[[111 144 135 134 131 135 124]
 [125 100 137 141 114 149 115]
 [138 128 138 134 120 120 137]
 [133 140 121 118 137 113 140]
 [141 129 115 112 133 109 137]
 [136 123 117 117 135 119 131]
 [133 145 142 134 121 114 138]]
->
[[144 135 134 131 135 124 111]
 [100 137 141 114 149 115 125]
 [128 138 134 120 120 137 138]
 [140 121 118 137 113 140 133]
 [129 115 112 133 109 137 141]
 [123 117 117 135 119 131 136]
 [145 142 134 121 114 138 133]]

[[135 125 123 133 117]
 [135 127 125 135 118]
 [135 128 123 127 145]
 [130 127 128 134 117]
 [113 118 131 120 138]
 [113 116 130 119 109]
 [122 119 124 119 116]
 [134 133 126 134 150]
 [133 127 125 134 115]
 [134 125 123 134 113]
 [116 116 127 116 118]]
->
[[125 123 133 117 135]
 [127 125 135 118 135]
 [128 123 127 145 135]
 [127 128 134 117 130]
 [118 131 120 138 113]
 [116 130 119 109 113]
 [119 124 119 116 122]
 [133 126 134 150 134]
 [127 125 134 115 133]
 [125 123 134 113 134]
 [116 127 116 118 116]]

[[130 145 145 133 121]
 [155 146 128 128 137]]
->
[[145 145 133 121 130]
 [146 128 128 137 155]]

[[123 129 125 126 128 123 130 127 123 127 127 129 130 129]
 [145 127 139 141 131 147 110 114 141 121 124 125 127 132]
 [132 124 130 128 128 128 124 129 128 131 127 124 125 124]
 [127 124 128 132 130 124 127 130 128 129 130 129 132 128]
 [104 153 115 120 125 122 135 137 133 119 148 134 149 139]
 [134 131 149 121 102 144 122 105 135 146 120 124 124 119]]
->
[[129 125 126 128 123 130 127 123 127 127 129 130 129 123]
 [127 139 141 131 147 110 114 141 121 124 125 127 132 145]
 [124 130 128 128 128 124 129 128 131 127 124 125 124 132]
 [124 128 132 130 124 127 130 128 129 130 129 132 128 127]
 [153 115 120 125 122 135 137 133 119 148 134 149 139 104]
 [131 149 121 102 144 122 105 135 146 120 124 124 119 134]]

[[110 130 110 130 131 135 125 122]
 [126 115 125 119 121 124 126 127]
 [117 130 117 127 122 137 123 123]
 [123 112 126 111 121 109 109 125]
 [122 111 131 107 119 102  99 128]
 [127 117 136 113 126  98 102 131]]
->
[[130 110 130 131 135 125 122 110]
 [115 125 119 121 124 126 127 126]
 [130 117 127 122 137 123 123 117]
 [112 126 111 121 109 109 125 123]
 [111 131 107 119 102  99 128 122]
 [117 136 113 126  98 102 131 127]]

[[120 121 139 119 118 119 121 127 141]
 [124 121 117 118 121 120 123 110 112]
 [124 110 113 123 130 117 104 117 130]
 [121 114 132 125 127 119 109 128 142]
 [124 128 131 134 133 129 124 133 128]
 [128 128 110 127 133 129 126 120 115]]
->
[[121 139 119 118 119 121 127 141 120]
 [121 117 118 121 120 123 110 112 124]
 [110 113 123 130 117 104 117 130 124]
 [114 132 125 127 119 109 128 142 121]
 [128 131 134 133 129 124 133 128 124]
 [128 110 127 133 129 126 120 115 128]]

[[103 125]
 [125 108]
 [128 122]
 [137 122]
 [110 142]
 [145 122]]
->
[[125 103]
 [108 125]
 [122 128]
 [122 137]
 [142 110]
 [122 145]]
